In the rows, zero is written as 128.
Named moves, each a turn or a mirror, and the order they were made in; the first pair answered
tonin (before -> after):
[114 123 106 109 105 162 162 124 156 124 120 114 141 131 151 140 109] -> [ 86 119 140 136  95 123 153 130 134 147 144 122 158 103 119 117 127]
[ 69 153 132 141 111 130 126 131 157 131 128 140 130 106 109 124 114] -> [ 84 156 112 125 120 153 133 126 168 116 116 134 118 124 128 137 101]
[149 137  76 124  94 135 122 149 116 147 121 105 141 130 134 143 133] -> [136 137  91 136  90 118 117 153 104 158 132 109 150 117 118 132 141]
vopiv (before -> after):
[ 84 175 141  88 136  81 104 130 136 154 157 121 124 114  73 119 137] -> [ 71 157 152 101 121  86 127 127 142 161 169 120 132 106  77 107 131]
[161  87 122 155  82 138 184 111 125 119 147  94 161 137 169 114 112] -> [183 105 103 139  86 152 180 112 121 113 130 104 147 155 171 126 102]
[168 111  88 150 105 137 145 116 125 122 115 107 148 141 161 132 124] -> [174 119  80 144 115 130 129 116 122 120 107 108 144 146 160 136 130]
[107 137 117 130 105 163 186 122 142 139 114 133 138 137 142 121 112] -> [126 156 102 113 117 165 172 122 137 132 101 137 125 149 141 131 109]
nago (before -> after):
[170 134  90 154 127 119 129 117  98 134  84 126 141 159 136 128 143] -> [173 133 114 144 153 139 132 120  97 127  81 143 114 166 138 132 141]
[130 139 150 112 168 113  85 132  98 113 122 146 110 137 110 133 147] -> [123 114 155 143 146  90  89 131  96 119 133 123 142 123 113 117 164]
[169 105 107 123 124 170 151 109 127 117 109 125 126 158 166 136 102] -> [163  84 131 139 129 168 154 109 124 113 116 124 130 151 172 126 114]
medu (before -> after):
[ 90 172 101 119 111 101 117 139 113 149 148 138 121 139  78 142 127] -> [116 166  76 102 144 104  99 132 135 115 128 112 114 159 112 162 140]
[118 111 139 124 178 108 111 129 130 106 156 150 116 114 165 131 123] -> [121 111 154 135 169 110 114 132 110 119 158 168 114 113 154 121 119]
[130 127 183 135  99 128 111 104  39 175 144 170 122 152  82  98 128] -> [ 40 138 127  84  94  93 116  96 159 165 177  88 148 118 103 139 124]
[108 123  89 136  69  98 146 122 136 161 143 115 184 105 123 120 125] -> [158 115  63 119 116 111 122 110 139 116 108  92 171 140 167 137 144]

Between the rows of a pair lie 2 to 3 moves.
[158 183 120 116 121 124 124 140 147 151  97 135  96 122 128 140  89] -> [111 169 142 114 142  97 118 140 182 142 122 113 106  93 129 142 113]	tonin nago medu
[ 97 143 138 144 134 123 143  99 164 139 170 158 123  97 120  93 126] -> [119 160  87 119 122 138 143  94 183 128 152 140 120 116 137 111 107]	nago tonin
[109 157 148 130 138  95  89 141  89 114 124 166 125 123  98 119 148] -> [ 63 141 143 128 120  92 114 136 137 118 146 140 144 103 104 122 143]	medu vopiv
[ 78 109 139 124  88 163 177 130 157 145 142 113 134 117 154 131 109] -> [141 112 113 105 141 169 138 122 147  99 103 100 115 158 187 152 133]	medu vopiv
[145 133 154 161 120 105 126 117  60 135 150 132 193 135 116  94 132] -> [183 133 107 127 127 168 154 104  95 108 123 122 166 176 162 117  97]	vopiv tonin
[111 138 176 127 113 116 139 144  88 165 138 163 115 117  71 101 130] -> [109  97 184 134 113 160 181 136 118 149 138 157 108 122 113 101 117]	tonin medu nago
[173 101 115 126 151 187 159 125 148  94 107 130 100 158 184 132 129] -> [125  88 183 180 104 149 168 139 101 147 148 159 132 110 128  85 139]	tonin vopiv
[148 138 108 130 104 155 135 125 108 137 120 136 147 125 126 130 110] -> [136 148  95 115 106 146 128 127 124 134 123 125 149 121 127 138 109]	medu vopiv
[103 113 188 158 154  97 139 151  62 122 112 148  99 130 103  97 174] -> [103 124 117 172  71  76 155 143  72 149 118 105 152 124 101  97 158]	nago vopiv
[135 131 107 105 136 158 142 133 140 119 119 132 107 143 135 134 107] -> [131 100 139 128 147 160 152 131 135 111 125 137 111 135 144 122 122]	nago vopiv
[168 133 145 134 159 151 109 133  89 129 106 168 111 139 130 135 132] -> [154 127 160 146 160 130 101 138  84 134 117 167 123 126 117 127 145]	tonin vopiv
[ 97 109 146 142 158 117 147  94 128 129 135 103 153 118 148 141 150] -> [127 106 145 144 168 132 144  93 109 118 120 114 143 135 159 141 152]	medu tonin
[206 194 106 130 148 139 107 121  86 148  91 161 123 173  58 139 104] -> [176 184 139 153 151  90  86 128  76 158 113 156 145 141  36 122 136]	tonin vopiv
[145 141 151 164 129 123  92 126 112 119 128 118 125 125 104 127 175] -> [136 126 141 159 135 126  98 119 141 105 130  95 133 123 125 132 179]	vopiv medu medu
[114 103 161 161 143  98 118 140 104 143 158 137 135 130 124 125 138] -> [147  99  95 145 126 118 130 127 132 121 135  99 146 156 164 144 123]	tonin nago nago
[129  89 138 160  94 150 162 129 120 128 138 124 147 125 142  94 114] -> [139  89 119 143 105 161 163 124 142 110 127 109 140 137 165 108 112]	tonin medu medu
[119 142 138 128 165 112  96 125  84 123  94 122 150 126 147 148 175] -> [ 80 157 126 126 133  93 111 129 104 143 116 111 166 104 128 147 161]	nago medu medu
